Each path below is one point turned by a fixed rotation once a step. After each direction that follows a path, write how fast that rotation turns it, in deg/step (0 if it stays still).
Each turn is a multiple of 5 degrees from 10 to 175, or 0.
Each row of a path follows its step; steps can be skipped.
Path 1:
step 0: [  2 -27  -8  -5  29  -6  -2  25  -3  22 -11 -17  11 -10  41  25   6   2
 -11  26  25 -16   4  -4 -48  34  30   8  17 -19   4  29  21 -20   1  10
  20 -21   0   3  10 -13   6 -40 -19]
step 1: [-10  30   1   7   4   0  46  -4   8  40 -17  -9 -11  -3  10 -11  -2  15
  11  16  38  10 -25 -34 -11  21   0  -8   5 -35  20 -12  -6 -21 -24  17
 -37  35  -1  16  15  28  -4   1   8]
step 2: [-18 -19  27   6  -2 -32  36   4   2  -6 -32 -25   4 -16  12 -31 -29  -8
  -3  19 -14  15  25  -9  31 -21 -14 -10 -15 -32  15  33 -20 -14  27 -18
  27  28 -15   0   7 -12 -13  -7   0]
step 3: [  2 -38   3   5  11 -10  28 -17   1  18  23   8 -14  22  50  27   8  10
  -5  -8   9 -16 -30  36  10   9 -16  14  -9 -21  15  44  36 -13   6 -10
  26 -16  -2   9  -3   0 -15 -25  19]
step 4: [-18  37 -11  15 -27 -24  18   1  13  27   8  19  15  -1  27 -14   7  -6
 -31  28  25 -15   0 -15 -25   0   6  27 -18 -28 -17 -22   4 -16 -26  12
  19 -10  -7  19  -4  38 -36   1  -7]
step 5: [ 18   6  19   0  33 -27  22  11  -2  16 -29 -52   1 -35 -11   3  21   7
  -3  40 -10  -3  29  19   5   6  21 -19   0 -19   5  18 -23   3 -23  11
  18   8  -4  38  -9  -7 -24 -11 -13]
step 6: [  4 -12   9  -7  -1  17  29  -9 -33   6  -2  11 -27 -16  12   1  -7  -2
  16  25   1  13 -26  14   6  29 -13  22  28 -48   9  22  34 -51 -10 -26
  -3  16  -6  22   5 -29   5  11  -4]
step 7: [-29  34   5  44  13 -33 -24   1  25   7  -2 -18  22   1  34 -23 -13 -31
  -5  -3  25  -3 -14 -19 -11  -9 -14   1   6 -34  12   4  29 -28   5  -9
  24  15   6 -10   6 -14 -27 -14  17]
step 8: [-35 -23  36  24  -4 -39  17   5   2  33 -30 -13 -25  20  20  10  48   9
  -8  11   6   4  17  24  -9 -11  26 -14   8 -14  17   6   3  13 -10   8
   8   6 -27  14  -8  23   8 -32  13]
step 9: [ -1 -12   0 -22 -20   9  33  19   6  23 -12   4 -10   0   5 -16  -5  -6
 -12  28   2 -23 -25  11  -3  18  28  24  -7 -40  -9  43  11   8  -5 -19
  -4  12 -14   6  50  15 -25  20 -37]
step 10: [  9  20 -17  19  28 -19  30 -11  14  10  -4 -18  39  12  -6 -15 -15 -30
  21   9   9 -15   4  16  15  54  -2   2 -17 -10  20  13 -12 -47 -12   0
  35  12  -7  10   6   8 -20  -4  27]
step 11: [  6 -20   6  16 -26 -41  21  14 -20  10 -19 -11   2   6  31  23  27  12
 -16   7 -13   9   8  -5  -3  17   0  -7 -22 -52  12 -22  15 -28  -4 -20
   5  18  -5   3 -58 -18   5   2   8]
[-11  -2  -2   8  13   2  -3   5   9  -2   1   1  -2  -1  -3   1   7   0
  -6   4 -12  10   2   4   1  -1  -1   0 -16  -9   0   2 -13   3   0   1
   2  -1  -9   4  -7  -7  16  -4  -3]
125
[ 16  -8  -2   2  -4  -5  15  -9   4   2  10   4   3  -7  -1   2  -4   7
  -2  -2  -2  -2   2  -2   2   0 -10  -3 -16  -3  -3  -2  -2   2   7  10
   6  -5  -4   0 -11   4  -7   8  -2]
45
[  0   6  -3 -10  -2  -1   8  -8   8 -10  -1   7   6   5   0  14   4  -7
  -6   2  -4  -8   4   5   6   3   5   8   3  -6   1   0 -14   7  -5 -16
   1  -3   7  -3  -5   6  -6  -4   3]
60
[ -8  -4   4   1 -13   0   9  -5  -8  -5  -3  17  -2   3  -7  -4  -2  -3
   3   7   1   6   8   0  -5   0  -1   7   9   3  -2  -9  -5 -13   0   3
   8  -5 -12   2  -1   5  11  -2   3]
160
[  2   3 -17  -3  -6   5   5 -12   0  -4  -4   5  -2   4   2   7   2   1
   2  -1  -4  -3 -18  -2 -12  -3   0  -2   0  -8  -5   7   6   4   0   4
   2  -4  -3   7  14 -10   8  -1  -2]
125
[  4  -2   4   2  -2  -3  -2   4   0 -13  -2   0   2   9  -1   7  -6   2
   1  -2  -7   9  -5 -14  14   1 -10   2   9 -11   9   1   3  -1   0   5
   6  13   6   3  -4  -6   2   5  11]
80
